128 stands for zero in the data rows.
Here are some points, each followed by its number:
[169 126  98 156 122 147 109 101] 0
[ 65 141 232 114 185 167 163 141] 1
[117 130 112 108 134 114 127 150] 2
[135 128 129 110 133 124 130 137] 3
[ 74 134 187 131 123 120 133 160] 4
[ 76 126 160 104 122 118 170 164] 5
[132 128 127 146  89 127 121 109] 6
[119 131 185 164 116 125 158  90] 7
[ 28 195  10  96 153  19 139 126] 8
[105 136 152 122 134 132 130 139] 9
[ 87 115 143 125 125 122  82 153] 10
[255 126 156 255   0 127 202   0] 11
[ 83 111 151 217  22 122 122 113] 12
[179 100  92  92 133 143 103 132] 13
[198 128  64 146 121 156  88  92] 14
[165  82 142 110  52 144  79 120] 15
[171 126 147 202  61 135 147  63] 16
[ 36 148 189 105 155 105 150 166] 17
[127 120 127 112 136 128 116 142] 18
[118 136 114 122 127 117 125 127] 19
[207 159 101 176 145 170 164  80] 20
[164 131 152 204  57 124 179  58] 21
[130 161  64 109 177 136 123 135] 22
[125 119 141 160  80 136 134 119] 23
[140  93 113 112 110 161  84 150] 24
[ 95 132 120 108 197 144 114 163] 25
[105 143 195 166 111 124 161  88] 26
[255 180  66  49 255 156 212  71] 27
[ 86 117 161 112 119 117 143 144] 28
[148 113  97 102 160 124  82 149] 29
[175 127  96 130 139 150 112 122] 30
[ 67 139 176 105 149 120 139 170] 31
New points follow, each followed by the numbers of its two nearest points above by angle, nearest first.
[ 76 133 111 158 139 104  83 158] 10 8
[122 125 131 124 124 125 128 131] 28 5
[ 50 153 164 120 173 113 165 136] 17 31
[149  73 111  81 106 167  78 166] 24 13
[152 114  92  86 161 135  90 162] 29 18
[ 96 126 139 121 120 117 155 148] 5 28
[131 138 117 115 149 117 131 129] 22 27
[139 109 117 106 117 146 103 146] 24 13
[141 129 135 111  85  75 136 115] 6 11
[ 24 180  63 147 140  50 140 127] 8 19
[113 131 137 118 128 122 155 139] 5 28
[ 37 157  34   2 255  75  91 240] 2 25
[179 110 117  44  91 118 138 145] 3 13
[ 66 132 156 112 121 112 171 158] 5 28
[160  71 163 124  79 167 147 112] 15 23
[ 90 133 106  75 118 102 119 181] 2 18
[147 126 131  85 134 125 129 145] 3 18
[123  85 121  90 109 149  71 178] 24 18
[164  89 110 140  93  95  91 131] 15 6
[168 156  87 112 159 106 152 107] 27 22
[ 92 135 149 112 137 115 162 151] 5 17
[137 119 150 213   0 107  92  67] 6 23
[175 108  87 107 138 140 102 127] 13 30
[123  98 155 104  85 113 111 133] 15 28
[125 139 102 116 147 127 123 137] 22 2
[126  88 112  88 102 153  77 173] 24 18
[119  95 145  92  70 119  82 145] 15 24
